Here are some points, each followed by its number:
[13. 15. 9. -20. -8. 22. 19. -12. 56. -15. -31. -9. 7. 25. -18. 10. -17. 18. -12.
 66. -74. -28. -47. 16. 5. -36. -1. -5. 58. 23.] 0
[16. 8. 2. 13. 74. -22. 15. 27. -64. -34. 17. -4. 1. 38. -46. -45. -14. -8. 22.
 -88. 43. -33. 32. -3. -50. 17. 4. 20. -17. 3.] 1
[10. -43. 4. -32. 0. 4. -39. 19. -10. -1. 13. 21. -11. -1. -3. 32. 1. -15. -12.
 47. -26. -3. -6. -19. -2. -4. 18. -10. 44. -1.] 2
[-11. 17. -11. 2. -35. 18. 7. -4. 10. 14. -23. -27. -11. -13. 9. 22. 23. -18. 18.
 51. -41. -6. 4. 4. 35. -33. 6. -30. -20. 28.] 3
[35. -2. 14. 20. -13. -13. -11. 4. -49. -26. 43. -35. 28. 6. -8. -13. 6. -3. 14.
 -39. -28. 27. -13. -22. -5. 16. -5. 8. -7. 11.] 4
[-3. 5. 1. -6. 6. -11. -34. -5. -32. -32. -1. 8. 20. -20. 8. 31. -40. 10. 42.
 -8. -9. -1. 11. 26. 12. -31. -37. -26. 21. -11.] 5
[-20. -19. 7. -8. -19. 41. -1. -42. 76. 2. -43. 9. -25. -33. 8. 55. -18. 28. -10.
 47. -38. -44. 14. -2. 36. -62. 45. 16. 46. 9.] 6
[-37. -41. 20. -41. -46. 11. -25. -72. 48. 5. -34. -34. 16. -46. 16. -11. -42. -4. -7.
 35. -51. -22. 5. 30. 14. -36. 21. -18. 25. 35.] 7
[12. -3. -57. 62. 3. -18. 23. 26. 5. 3. 50. -16. 35. 5. -1. -6. 17. -4. 32.
 -17. 42. -5. 15. -27. 5. -14. 13. -15. 1. -30.] 8
[15. 32. 52. -2. 43. -6. -21. 12. 31. -48. 50. -20. -21. 8. -34. 16. 44. 19. 0.
 28. -14. 13. -14. -15. 15. -24. -51. -11. 33. 18.] 9
[21. -19. 25. -53. 2. -21. -45. -16. 36. -7. -10. -22. 3. -1. 19. 46. -17. 13. -14.
 8. 15. -3. -5. 18. -5. -29. 14. -31. 20. 12.] 10
[4. -38. -64. 2. -27. 41. 21. 20. 15. 10. 50. -26. 12. -35. 16. 18. -34. -20. 6.
 28. -17. -1. -14. 4. -49. 12. 7. 6. -7. 14.] 11
[-6. -1. 17. 13. 6. -13. -35. 4. 7. 2. -39. 22. -4. 23. -21. -28. -10. -1. 7.
 -13. 30. 15. 32. -5. 0. -4. -22. 10. -31. -58.] 12
[27. 37. 22. -30. -29. -12. -9. 10. 20. -3. 4. -18. -35. -31. 2. 25. -18. 26. 25.
 11. -45. 21. -41. -3. -12. -12. -13. -28. 23. -5.] 13
[1. -18. -2. -16. -28. 26. 11. -6. -16. 6. 14. -1. 41. -29. 9. -7. -31. -7. -24.
 42. -6. -28. -20. -12. -22. -2. 34. -42. 20. -18.] 14
[-20. -11. 13. -27. -17. -5. 6. -43. 34. 24. -25. 12. -29. 2. -33. -9. -12. -3. -3.
 25. -36. -13. 6. -21. 24. 7. 15. 14. -28. 11.] 15
[4. 11. 53. -2. -21. 18. -27. -48. 24. 26. -3. 22. -40. 3. 11. 51. -7. 17. -38.
 41. -46. -27. -14. -10. 13. -34. 2. -6. -2. 20.] 16
[-15. -22. -19. 15. -16. 17. 50. 22. 23. 37. 18. -2. 14. 17. 26. -44. -16. 19. -61.
 12. 11. -22. -22. 1. 32. 23. -10. -13. -5. 20.] 17
[-8. 11. 1. -1. 7. -3. -25. 20. -8. 1. 49. -12. -9. 2. 11. 16. 28. 16. 31.
 29. -7. 11. 3. -43. -16. -45. -9. -16. 25. 32.] 18
[-1. 22. 13. -4. 15. 14. -18. -21. -4. -28. -14. -12. 7. -20. 3. 36. 5. -13. 4.
 -23. -10. 8. -16. 4. 2. 11. 5. 3. -8. -22.] 19
[-34. 40. 2. -4. 30. -23. -25. 43. -46. -3. -4. 9. -49. 36. -34. 12. -16. 14. 61.
 -74. 21. -4. -2. 19. -8. 24. -25. -5. -45. -16.] 20
[-5. -6. 24. 35. 27. 5. 38. 41. -50. -6. 14. -18. -6. 28. 2. -19. 21. -20. 24.
 -33. 7. 0. 6. 21. -26. -10. -42. -10. -11. -50.] 21
[2. -29. -43. 2. -17. 39. 32. 21. -19. -25. 32. 11. 48. -4. -15. -35. -5. 1. 7.
 -20. 36. 3. -20. -7. 13. 30. 25. 3. -20. -21.] 22
[-9. 24. 28. -3. -5. -23. -15. 10. -12. 34. -44. -7. -12. -1. 19. 11. 21. -11. 30.
 -16. 12. 4. -13. 45. 16. -11. -2. 10. 25. -5.] 23
[-35. -4. 43. -76. -20. 59. -13. -10. 67. -19. -22. 11. -29. -41. 37. 18. -36. -8. 13.
 58. -24. -9. 17. -9. 18. -33. -5. -22. 37. 6.] 24
[-39. 9. -14. 7. -18. 4. 11. 9. 9. -20. -29. -29. -37. -3. 6. -14. -32. -7. 19.
 28. -15. -8. 35. -9. 0. -39. 22. 31. -13. 22.] 25
New points follow, each followed by the numbers of its three nearest points above, looking only along the 3 directions in which the numbered points spread most, nearest first.
[13. 29. -21. -9. -44. -33. 5. -55. 3. 33. -22. 17. -26. -14. -5. 4. -19. -3. -43.
 -9. 14. -3. 17. -5. 9. 26. 37. 32. -33. 3.] 25 15 12
[7. 5. 11. 0. -48. -3. 2. -9. -3. 0. 3. 3. -4. 11. 11. -2. 10. 4. 19.
 39. 20. -21. -10. -40. 15. 14. 15. -5. 21. 11.] 2 3 19
[28. 8. 55. 10. 3. -19. -39. -8. -7. 21. 25. -35. -5. -13. -26. 66. 1. 8. 35.
 -2. -17. -11. 1. 22. -23. -33. 18. -13. 56. -8.] 13 9 18
[26. -7. 2. 22. 17. -16. 12. -16. 15. 1. -1. -26. 5. -1. 4. -11. -1. -28. -10.
 -18. 5. -17. 32. -8. -3. -29. -21. -13. -48. -20.] 19 12 5
[28. -1. 37. -20. 6. 10. -55. 10. 22. -42. -20. -13. 15. 14. -28. 39. 5. -21. 55.
 34. 8. -3. -10. -10. -17. 21. 11. -28. 41. 1.] 13 5 18
[-21. -4. -17. -47. -20. 25. -17. -6. 51. -11. -21. -8. 28. -16. 2. 30. -19. 28. -40.
 30. -17. -12. 25. -4. -16. -27. 9. -12. -8. 40.] 3 0 15
[-1. 12. -22. -7. -3. -1. 33. -52. 11. -11. -10. 40. 10. -2. 13. -24. -7. -11. 39.
 -27. -21. -8. -4. -11. 4. 45. 12. 26. -39. -11.] 25 12 19
[-1. 22. -36. 2. -4. -13. 25. 11. -11. 31. -4. 11. -42. 7. 0. 7. 28. -24. 22.
 -40. 15. 15. 27. 18. 16. 44. -17. -3. -12. -1.] 12 21 19
[6. 39. -48. 21. -5. -46. -27. 11. -28. -2. 32. -6. 37. -5. 29. -29. 20. 9. -34.
 25. 40. -3. -55. -29. -4. 16. 25. -10. -9. 30.] 8 4 22
[3. -7. 25. 27. 16. -22. -5. 9. -6. 14. 18. 12. -7. -4. -26. 3. 22. -14. -7.
 -49. 41. 29. 22. 35. 10. 39. -37. 2. -36. 10.] 21 12 20
[-29. -11. 11. 47. 8. 3. 3. -17. -9. -11. 18. -12. -19. -1. -9. -28. 13. 0. -5.
 20. 4. 20. 30. 8. 10. -5. 13. 9. 9. -18.] 19 5 25
[-12. 3. 40. -55. 60. -20. -45. -26. 35. 14. -55. 66. -54. 0. -7. 15. -14. 1. -40.
 -30. -8. -27. 31. 43. 36. -40. -19. -7. -3. 41.] 23 15 10
[9. -6. 59. -36. 1. -3. -32. -19. 17. 5. -45. -19. -5. -35. 18. 11. 51. -2. -6.
 24. -6. 27. -14. 1. -26. -23. 48. -38. 62. -9.] 10 13 16
[-21. -8. 0. -7. -8. -20. -21. -40. 6. 40. 16. 32. -38. -19. -20. -14. 58. -4. -31.
 -10. -12. -17. 3. -3. -5. -25. -15. 5. 19. -5.] 19 5 23
[18. -15. -44. 29. 0. -11. 32. 41. -41. 3. 30. -8. 23. 29. -10. -5. 5. 38. 23.
 12. 28. 19. -14. -35. -26. 26. 4. 6. -21. -35.] 8 4 22
[3. 8. 21. -22. 11. 5. 21. 47. -32. 16. 40. 5. -24. 25. -36. 1. 24. -24. 22.
 -54. 35. 77. -45. -24. 3. 47. 22. -8. -1. -8.] 21 4 8
[6. 3. 11. -24. -9. -8. -4. -9. 5. 3. -66. -35. -48. 14. 16. 8. 10. 6. -4.
 20. 16. -31. 13. 6. -2. -75. 15. -14. 8. 4.] 15 25 10
[-23. 12. -29. -5. 35. 3. -14. 60. -2. -21. 5. -13. 17. 3. 35. 19. -12. 35. 4.
 33. -2. -7. 10. 4. 10. 22. -11. -6. 8. -4.] 19 5 4
[-41. -2. 8. 0. -3. 0. -18. -30. 5. 12. -25. 26. 14. -23. 13. -3. -20. 5. -46.
 2. -18. -27. 23. 9. -6. -21. 5. 24. -50. -38.] 25 15 23
[-16. 25. -19. 6. -3. 1. 1. -17. 7. -1. -41. -12. -8. 9. 1. -19. -31. -29. -14.
 -26. -20. -7. -12. -12. -19. 26. -27. 8. -40. 37.] 25 12 19
[28. -11. 3. 23. -1. -30. 5. 22. -81. -1. 36. 8. 28. 41. 0. -29. 7. -23. 46.
 -42. 41. -6. -21. -12. -21. 20. 2. -2. -21. -5.] 21 1 8
